[[ 13  83 -24 -50  21 -72]
 [  9 -55  54   0 -19 -12]
 [-15 -35 -12  40  -6  64]
 [-17 -21 -24  39  -2  65]
 [ -2 -54  30  21 -16  26]
 [-17 -26 -22  42  -3  68]]
:
[[ 21 -72  13  83 -24 -50]
 [-19 -12   9 -55  54   0]
 [ -6  64 -15 -35 -12  40]
 [ -2  65 -17 -21 -24  39]
 [-16  26  -2 -54  30  21]
 [ -3  68 -17 -26 -22  42]]

[[ -6  -2 -21 -26 -29 -18  26  55]
 [ 22  11  37  39  53  29 -34 -66]
 [ -7 -24 -15 -29 -23 -36 -24 -42]
 [-14  -3 -27 -15 -37 -12  31  71]
 [ 14  -1  23  33  24  24 -16 -33]
 [  7  26  23  23  16  48  16   6]
 [  7 -13  13   7  15  -3 -37 -74]
 [  5  -8 -16 -14   0  -5  -8 -25]]
:
[[ 26  55  -6  -2 -21 -26 -29 -18]
 [-34 -66  22  11  37  39  53  29]
 [-24 -42  -7 -24 -15 -29 -23 -36]
 [ 31  71 -14  -3 -27 -15 -37 -12]
 [-16 -33  14  -1  23  33  24  24]
 [ 16   6   7  26  23  23  16  48]
 [-37 -74   7 -13  13   7  15  -3]
 [ -8 -25   5  -8 -16 -14   0  -5]]

[[ 28   2  35  12  -6  15]
 [-33   8 -73   2 -12  -5]
 [-40  -1 -48 -25 -43  25]
 [ 34   0  47  11  48 -39]
 [-19   8 -31   1 -45  30]
 [-32   4 -46 -14  -8   8]
 [  1   9  -5   1   3  15]
 [  0  -2  -9  -6  17   5]]
:
[[ -6  15  28   2  35  12]
 [-12  -5 -33   8 -73   2]
 [-43  25 -40  -1 -48 -25]
 [ 48 -39  34   0  47  11]
 [-45  30 -19   8 -31   1]
 [ -8   8 -32   4 -46 -14]
 [  3  15   1   9  -5   1]
 [ 17   5   0  -2  -9  -6]]

[[  1 -18   0   1   2   1  20 -15  19   0  -2  -5 -23  11 -42]
 [  5  -5  -1  -2   2  -1 -15  10 -19   1   4  78  -7  -9 -19]
 [ -1   6  -1  -3   0   0   6   7 -39   1   1   9   7   3  12]
 [ -5  -4  -1  -4  -1   0  48 -10 -44   0  -3 -54  -4  28  -4]]
:
[[ 11 -42   1 -18   0   1   2   1  20 -15  19   0  -2  -5 -23]
 [ -9 -19   5  -5  -1  -2   2  -1 -15  10 -19   1   4  78  -7]
 [  3  12  -1   6  -1  -3   0   0   6   7 -39   1   1   9   7]
 [ 28  -4  -5  -4  -1  -4  -1   0  48 -10 -44   0  -3 -54  -4]]

[[ -5 -19  54 -21  -2 -16  19  24  -2  62]
 [-33  -5  -7 -16  36   9 -59  41  35  -4]]
:
[[ -2  62  -5 -19  54 -21  -2 -16  19  24]
 [ 35  -4 -33  -5  -7 -16  36   9 -59  41]]

[[ -6 -37  26  60 -75]
 [ 28  68 -51  39 -11]
 [ 19  60 -41  30 -10]
 [ 52 -42 -26   4  51]
 [  0   3   5  -3   6]
 [ 36 -21 -11 -16  61]]
:
[[ 60 -75  -6 -37  26]
 [ 39 -11  28  68 -51]
 [ 30 -10  19  60 -41]
 [  4  51  52 -42 -26]
 [ -3   6   0   3   5]
 [-16  61  36 -21 -11]]
---
[[ 29  -7  41 -11]
 [ -5  61   8  15]
 [-74 -48 -33 -27]
 [ 52  17 -36 -52]]
:
[[ -5  61   8]
 [-74 -48 -33]]

[[  6  30 -34 -66  39]
 [ 21 -22 -48  36  45]
 [ 20 -53  44 -18  46]]
:
[[ 21 -22 -48]
 [ 20 -53  44]]

[[  0  42 -25 -47]
 [ 31  38 -68  55]
 [ 44  23 -43  26]]
:
[[ 31  38 -68]
 [ 44  23 -43]]

[[ 44   6  34  32  64]
 [-37 -22  14  30 -15]
 [ 37  17 -15 -33  11]
 [-36 -23   9  28 -14]]
:
[[-37 -22  14]
 [ 37  17 -15]]

[[-11 -17  63  38 -13]
 [-15 -33  42  54  -9]
 [ -8   9  -3 -16  30]
 [-17 -19  -3  16  16]
 [-18  28  46   4   4]]
:
[[-15 -33  42]
 [ -8   9  -3]]

[[-26  38  33  15]
 [ 47 -80 -55 -14]
 [ -1  37   2 -20]]
:
[[ 47 -80 -55]
 [ -1  37   2]]

[[ 38  22 -63]
 [-49 -13  -4]
 [-26   5  14]]
:
[[-49 -13  -4]
 [-26   5  14]]

[[ 14   1  62]
 [ -1  25  28]
 [-29 -43  29]
 [ 18   0  24]
 [-26 -16  21]]
:
[[ -1  25  28]
 [-29 -43  29]]

[[  4   4 -54 -39  15]
 [ 23   3  25  57 -16]
 [ 20   4  25  57 -20]
 [  5  66   5   1 -20]]
:
[[23  3 25]
 [20  4 25]]
